[[-66 -20 -19  47]
 [-36 -49  27 -23]
 [-18 -65  41  -8]
 [ -1 -35  37 -45]]
|
[-66 -49  41 -45]

[[ -7 -16]
 [-24 -33]
 [ 28  65]
 [  9  16]
 [ 33 -40]]
|
[ -7 -33]

[[ 31   3   1  49  56]
 [ 50  42  39  13 -56]
 [-19 -32 -41 -13   1]]
|
[ 31  42 -41]

[[ 45  -3 -25]
 [-37 -42  15]
 [-19 -33  23]
 [ -1  52 -29]]
|
[ 45 -42  23]

[[-26 -43  13   7]
 [ 21  67 -61   2]]
|
[-26  67]

[[ -4 -53  70  18]
 [ -4 -53  60  18]]
|
[ -4 -53]

[[-67 -56  36]
 [ 50  33  -4]]
|
[-67  33]

[[-14  -4  -6]
 [-42  -1   0]
 [ 14   5  -2]
 [-20  29 -69]]
|
[-14  -1  -2]
---
[[  9 -13   8   5]
 [  5  -2 -17 -15]
 [ 10 -10   4  -1]
 [-55 -13 -10 -24]]
|
[  5 -17 -10 -55]

[[-40 -25  -8   7  -7]
 [ 34  40  -1 -57 -46]
 [ 30  10   3   9  13]
 [ -3  71 -35  14 -45]]
|
[ -7 -57   3  71]

[[ 43 -30 -28  10]
 [-23 -54  41  43]
 [ 39 -42 -26  14]]
|
[ 10  41 -42]

[[-27  -1  40  53]
 [-42 -44  66  62]
 [-33 -67  -4  66]
 [ -4  25 -31 -39]]
|
[ 53  66 -67  -4]

[[ 50 -54  13]
 [-34  12 -20]
 [-49   1 -31]
 [  1  17  45]
 [-12  11   1]]
|
[ 13  12 -49]

[[ -3  -8]
 [ 63 -12]
 [ 50  -6]]
|
[-8 63]
---
[[-46  64 -45 -32 -42 -27   9  28  -2  -5 -42 -32 -20 -51  26  59]
 [-39  54 -37  32 -31  25 -45 -32  21  33 -40 -69  23 -18 -33  28]
 [ 24 -33  36  29  28  42 -42 -49  22  36  11 -61  34  40 -45 -42]
 [-30  45 -37 -35 -35 -50  43  54 -27 -44 -29  17 -34 -43  54  46]]
|
[[ 46  54 -43 -34  17 -29 -44 -27  54  43 -50 -35 -35 -37  45 -30]
 [-42 -45  40  34 -61  11  36  22 -49 -42  42  28  29  36 -33  24]
 [ 28 -33 -18  23 -69 -40  33  21 -32 -45  25 -31  32 -37  54 -39]
 [ 59  26 -51 -20 -32 -42  -5  -2  28   9 -27 -42 -32 -45  64 -46]]

[[ -4  70  -9]
 [  5  71   1]
 [-31  49 -42]]
|
[[-42  49 -31]
 [  1  71   5]
 [ -9  70  -4]]

[[ -3 -63 -45   4 -39  -5 -34 -36 -28 -20 -29 -27 -32  -5 -29 -35]
 [  9  13  11 -22   9  36 -24 -14 -11  -8   7 -23 -37 -23  -6 -19]
 [ 33  24  16  49  39  -2  32  31  19  45  29  35  63  55  39  32]
 [ 28  29  24  -2  21  48  -5   7  -3  39  16   9   1  -9  11   1]]
|
[[  1  11  -9   1   9  16  39  -3   7  -5  48  21  -2  24  29  28]
 [ 32  39  55  63  35  29  45  19  31  32  -2  39  49  16  24  33]
 [-19  -6 -23 -37 -23   7  -8 -11 -14 -24  36   9 -22  11  13   9]
 [-35 -29  -5 -32 -27 -29 -20 -28 -36 -34  -5 -39   4 -45 -63  -3]]

[[ 14 -12]
 [ 17  59]
 [-32  44]
 [ 24 -41]
 [ 36  -2]
 [ 18 -14]
 [-24 -31]
 [-30 -27]
 [ 35   5]]
|
[[  5  35]
 [-27 -30]
 [-31 -24]
 [-14  18]
 [ -2  36]
 [-41  24]
 [ 44 -32]
 [ 59  17]
 [-12  14]]

[[  3 -25   2 -28  31  34 -15 -22   5   6]
 [ -6   2   1   0  -1  -2   0  -5   4  54]
 [-32   0 -30   0  -7  -1   2   2 -27  -1]]
|
[[ -1 -27   2   2  -1  -7   0 -30   0 -32]
 [ 54   4  -5   0  -2  -1   0   1   2  -6]
 [  6   5 -22 -15  34  31 -28   2 -25   3]]

[[-29  37]
 [  8  47]
 [  5 -46]
 [ 27 -67]
 [ 16 -48]
 [-25  39]
 [  5 -41]]
|
[[-41   5]
 [ 39 -25]
 [-48  16]
 [-67  27]
 [-46   5]
 [ 47   8]
 [ 37 -29]]

[[-21 -32  26 -22   0  10]
 [-45 -19  32  -4 -66 -17]
 [-21 -21  52   0 -53 -18]
 [ 12 -28  41  -5   4  -8]
 [ -7  -2  24   7  -8  20]
 [-13  16   1  35   0  26]
 [-19 -53  18 -45  14 -41]]
|
[[-41  14 -45  18 -53 -19]
 [ 26   0  35   1  16 -13]
 [ 20  -8   7  24  -2  -7]
 [ -8   4  -5  41 -28  12]
 [-18 -53   0  52 -21 -21]
 [-17 -66  -4  32 -19 -45]
 [ 10   0 -22  26 -32 -21]]
---
[[  6 -27   4]
 [-19  11  16]
 [  7 -29   4]
 [  9 -46   4]
 [ 10 -51   4]]
|
[[  6 -27]
 [-19  11]
 [  7 -29]]

[[ 16  55 -10  -1]
 [  5  41  -1  -1]
 [ 14  46  -8   5]
 [  5  40   0   2]
 [  5  31   4  12]]
|
[[16 55]
 [ 5 41]
 [14 46]]

[[ 34  28  12 -71]
 [ 37 -15  -1  62]
 [-18   3  11 -24]
 [-44 -35  47  26]]
|
[[ 34  28]
 [ 37 -15]
 [-18   3]]

[[ 10  -3  -1  16  10]
 [ 57  -1 -43 -15 -34]
 [ 37   2  -7  17  19]]
|
[[10 -3]
 [57 -1]
 [37  2]]

[[ 47 -27 -26 -13]
 [-32 -29  30 -21]
 [  7  12  52   6]]
|
[[ 47 -27]
 [-32 -29]
 [  7  12]]

[[ -3 -29  -1 -39  13]
 [  2  -9   7 -11   2]
 [-26 -21   4 -61  -8]
 [-13 -27   9 -52  -3]
 [  3 -19  12 -11 -32]]
|
[[ -3 -29]
 [  2  -9]
 [-26 -21]]
---
[[ 40 -33 -37]
 [ 36 -56 -36]
 [-50  56  37]
 [-52  55  38]
 [ 17 -52 -33]]
|
[[-56 -36]
 [ 56  37]]

[[ 54 -67  -9 -67]
 [ 52  -4 -22  -4]
 [ 42  11  -9  11]
 [ 43  20  11  20]]
|
[[ -4 -22]
 [ 11  -9]]

[[ 48   4  56]
 [ 29 -54  54]
 [-43 -28  14]
 [-28 -10 -23]
 [-29 -51 -56]]
|
[[-54  54]
 [-28  14]]

[[ 11   9  33 -10 -28]
 [ -7  28  43   2 -41]
 [ -7  37  49   8 -53]
 [ -6  40  52  11 -51]]
|
[[28 43]
 [37 49]]

[[ 49   7 -37   9  57]
 [ 12 -15 -38  65 -55]
 [ -3  62 -21   5   1]]
|
[[-15 -38]
 [ 62 -21]]

[[-62  -1 -41]
 [-59 -15 -67]
 [-58 -11 -65]]
|
[[-15 -67]
 [-11 -65]]
---
[[-17 -21  -4 -46 -53]
 [ -7 -47   8 -47  -6]
 [-12  43  -4  22  12]
 [-18  43   5  13  37]]
|
[-17 -47  -4  13]

[[-39  27]
 [ 53 -65]]
|
[-39 -65]

[[ 15  -1]
 [  3  -9]
 [ 62 -12]
 [ 14 -15]]
|
[15 -9]

[[-52  -7  15]
 [  9  16  18]
 [ 24 -14 -30]]
|
[-52  16 -30]

[[ 20  39 -56]
 [ 56  -6  42]]
|
[20 -6]

[[  6  -4]
 [-47 -14]
 [-69   7]]
|
[  6 -14]
